In the data rows, 128 means zero.
Some points, one per row:
[148 176 138 101 125 192  91  82 168  59 103 126]
[ 45  78  94 154 151  60 126 194   0 119 114 117]
[ 86  98 126 185 131 125 143 146 116 150 181 135]
[182 153 119 114 161 104 124 142 140 164  90 145]
[ 84 112 113  19 103 243 108  72 154  66 152  93]
[ 30  83 130 122  95 200 109 127  56 100 222 123]
[135 120  76  89 173  72 129 135 123 130  33 105]
[188 154 166 182 131 119 127 127 176 120 127 132]
[175 130 176 226 148 114 139 190  79 203 240 139]
[135 137 156  99 131 197 110  94 175 119 163  75]
[ 94 109 109 134 134  99 119 141  81 141 119 128]
[117 131 164 168 123 167 106 116 123 116 172 127]
[101  89 152 115  93 157 114 124  57  75 156 120]
[181 135 160 231 145  68 147 167 114 189 160 140]
[133 124 103 112 182 110 117 126 113 156 105 104]
[ 79 110  79  64 134 128 133 107 106  68  67 109]
[133 114  86  31 110  97 110  87 112  78   3 134]
[ 91 118  99  49 106 178 130  83 146  54  98 107]
[214 198 175 146 135 204 106  87 240 171 186 126]
[ 95 101  89 125 145  73 147 133 103 125  77 111]
[133 123 108  52 100 199 128  75 199  67 114  78]
[215 174 195 180 122 181 133 125 236 204 227 118]
[132 140 138 190 111  68 129 176  79 154 127 167]
[ 17  76  86  89  91 122 123 132  47  63  98 126]
[144 120 170 166 108 197 133 155 133 175 255 138]
[144 152 148  98 106 203 106  89 196 135 170 123]
[116 115  75  65 143  91 130  99 124  47   4 117]
[169 143 145 119 101 131 120 113 183 122 105 128]
[122 132 106  38 110 195 122  59 204  27  72  99]
[143 132  91 132 163  38 139 153 122 146  25 142]
[141 133 142 220 151  65 169 194 111 216 193 106]
[ 93 114 120  97  98 185 132  91 148  85 149 107]
[ 85  88  53  49 119  59 145 136  97  72   0 121]
[181 172 129  82 134 172 124  84 230 116  99 110]
[200 168 158 123 134 173 122 110 217 191 177 113]
[203 168 170 109 128 176 115 106 184 174 165 162]
[156 125  62  61 143  49 150 115 155 113   0 130]
[ 96 105 184 216 107 179 128 145 116 162 255 131]
[147 105 174 190 120 102 135 170  59 165 206 135]
[ 58 116 142 128  93 193 139 157  76 138 250 151]
[174 140 243 255 139 132 119 187 102 220 255 121]
[245 160 126 142 195  43 127 128 176 197  52 106]
[199 166 180 165 122 151 109 117 200 183 164 134]
[168 131 105  91 169  82 130 132 109 166  65 161]
[200 185 173 139 135 170 118 122 229 173 158 132]
[179 141 195 212  86 131 133 166 127 175 222 166]
[106 108 118 178 153  60 137 193  29 167 132 167]
[126 117 104 124 150 118 135 101 171 130  95 109]
[236 187 132 111 160 123 112 103 238 190  86 123]
[111 110  89  42 103 155 141 100 152  90  96 122]
[182 168 172 190 144 129 114 124 182 163 147 137]
[127 129 108  44  90 151 135 112 181  88  82 120]
[ 41  72 112 136 113  76 117 160   0  72  93 142]
[192 173 136 125 141 123 123 116 213 154  85 136]
[105 113 166  89  80 247 117  88 139  78 223 105]
[ 58  92  62  53 126 128 116 106  79  88  75 113]
[217 176 163  96 101 197 131  91 255 144 163 131]
[ 77  99  55  70 166  74 123 135  52  89  20  94]
[209 176 166 144 159 145 111 102 211 159 127 135]
[165 121  80 110 195  94 151 136 146 179  89 102]
[134 159 182 208 121 159  95 136  99 103 186 149]
Here are 24 more points, each followed by its number:
[218 164 168 149 114 149 137 131 203 180 177 149] 0
[173 137 134  90 100 154 133 109 182 112 122 132] 1
[ 62 134  60  50 121 142 112  82 117  48  29 132] 2
[206 173 141 168 167  62 133 156 183 198  79 144] 3
[ 97  98  77  17 113 130 124  80 120  67  41 103] 4
[244 204 172 153 154 138 129  95 255 195 130 122] 5
[177 157 195 219 128 134 130 165 132 184 226 141] 6
[ 35  62  79 119 150 133 148 159  23 136 176 111] 7
[ 24  76 134 114  89 212 101 110  59  95 215 126] 8
[188 181 222 180  75 144 116 139 187 132 175 156] 9
[ 95 130  79 141 154  51 135 154  97  96  39  95] 10
[ 64 116 107  63  77 147 119  95 127  64  89 142] 11
[ 55 100 151 110 100 231  97  82 109  69 200 132] 12
[149 121 136 214 151  72 151 162 149 179 137 149] 13
[ 91 117 107 160 153 115 116 136  71 144 141 140] 14
[183 136 168 194 185  81 132 158 126 199 148  97] 15
[119 108 111 140 138  68 154 156 103 144  97 145] 16
[ 41 109 119  56  94 230 108  81 147  78 163 116] 17
[175 145 146  93 136 176 110  87 197 137 140  88] 18
[127 127  97  92 163 133 129  97 138 105  88  98] 19
[ 23  67  96  85  98 183 145 116 109  79 164 111] 20
[159 144 112 184 181  16 130 159  92 158  41 137] 21
[146 117 109 160 162  82 146 134 170 162  96 134] 22
[180 150  95 130 167  29 142 141 134 128   7 115] 23
Which of these numbered points is nearest to each point below, ignoring the 3 directions in which the first points spread most? Its number follows each.
[162 141 133 170 135   0 148 184  93 135  30 158] > 9
[229 165 137 158 164  60 138 128 189 141  51 134] > 23
[101  80 109  71  99 122 140 113  84  67  97 128] > 1
[188 195 131 163 157 100 120 131 203 136  78  89] > 10
[ 92 100 172 170 111 168 109 143  71 138 239 108] > 18
[ 43 104 134 128  71 131 120 134  68  85 146 162] > 11
[135 134 143 195 144  82 127 179  70 160 150 140] > 6
[125 124 148 158 123 143 135 131 134 146 179 115] > 5
[120 111 125 123  98 113 147 146 106 136 141 145] > 0
[ 16  76  95  82 111 209 122  79 136  50 148 107] > 22
[150 151 122 114 139 112 128 126 170 138  83 131] > 3
[155 112 135 207 180  87 151 194  71 233 204 139] > 7
[109 127 148  86  81 239 115  61 201  80 178 100] > 5
[ 29 105 147 148  92 238  98 112  66  99 255 132] > 14
[114  99 174 134  93 175 121 134  85 125 226 117] > 4
[127 133 128 137 151 142 128 116 127 134 145 116] > 19
[202 162  86  70 169  83 137 135 164 125  29 121] > 6
[177 136 166 195 165  70 131 156 114 181 133 108] > 15
[144 127 139 172 166  85 122 146  99 157 122 141] > 12
[ 51 117 167 186  88 189 119 129  76 122 245 130] > 5
[ 73 103  66 119 158  50 143 149  44  99  45 127] > 5
[ 48 108 171 162  50 166 113 135  74  96 210 170] > 11
[ 78  91  71  31 148 126 121  92  70  84  52 144] > 8
[105 123 103 120 144 106 116 122 121 131  83 116] > 5
[140 114 139 242 163   6 172 224  61 210 150 162] > 16
[117 146 131 108 118 205 104  87 164 121 167 130] > 14
[ 97 136 149 139 105 218 103  99 131 131 220 136] > 14
[130  98 140 214 174  17 147 189  40 189 122 115] > 15
[ 77 139 111  13  57 216 104  50 201  30  90 123] > 11
[171 160 166 164 100 147 115 117 184 159 148 175] > 11
[187 147 111  71 125 134 144 108 204 137  95 126] > 0
[237 172 212 141  77 168 100 111 192 174 182 161] > 1
[127 109  58  43 172 149 141  92 157 127  81  87] > 7
[227 158 156 141 150 107 141 130 177 177 129 120] > 4
[154 130 146 180 138  76 153 170 121 177 143 154] > 16
[161 132 200 216  92 158 144 179 110 195 255 167] > 0
[216 172 138 120 138  93 132 105 218 123  45 125] > 23
[ 98 126 137 111 108 194 104 104 136 117 176 120] > 8
[100 151 159 212 121 145 120 157 122 132 193 107] > 10
[163 197 164 172 125 166 107 124 209 128 154  91] > 10
[167 148 150  85  79 203 125  89 214 103 155 128] > 1
[ 66  79  51  80 156  86 146  97 126  84  25 100] > 22
[130 151 209 242 114 169 120 152 122 189 255 140] > 5
[171 118 141 204 121  42 153 182  91 176 130 169] > 1
[ 43 116  93 156 130  88 124 157  50  80  97  98] > 10
[166 115 133 211 188  18 132 186  59 201 117 118] > 18
[113 109 155  89  73 189 120 102 134 115 183 127] > 4
[179 154 157 171 142  92 133 142 154 152 121 124] > 23
[137 133  92  50 143 143 111  72 183 103  46 103] > 8
[ 90 137  70   1 134 180 113  61 202  81  42 107] > 17
[ 67 102 111  66  99 217 141  96 181  94 171 105] > 20
[ 42  66 112 120  72 143 137 135  51  69 158 137] > 1
[103 133 131  97 105 174 120 107 163  96 127 122] > 3
[145 179 129  39 112 241 101  62 225  92 139 106] > 14
[171 112 139 164 134  18 120 171  41 172  73 172] > 1
[ 95  84  55  74 154  66 166 134 131 120  35 116] > 20
[153 157 149  82 138 219 116 110 191 163 206 118] > 7
[ 40  65  95 174 127  54 164 183   0 128 147 136] > 16
[ 97 119  95  58 145 160 109  78 144  82  80 111] > 14
[167 163 137 125 132 157 155 122 231 176 168  83] > 20
[ 26  82  84 121 137 110 127 142  45 116 120 132] > 17
[ 81 121 110 110 124 144 119 126  90 108 136 121] > 5
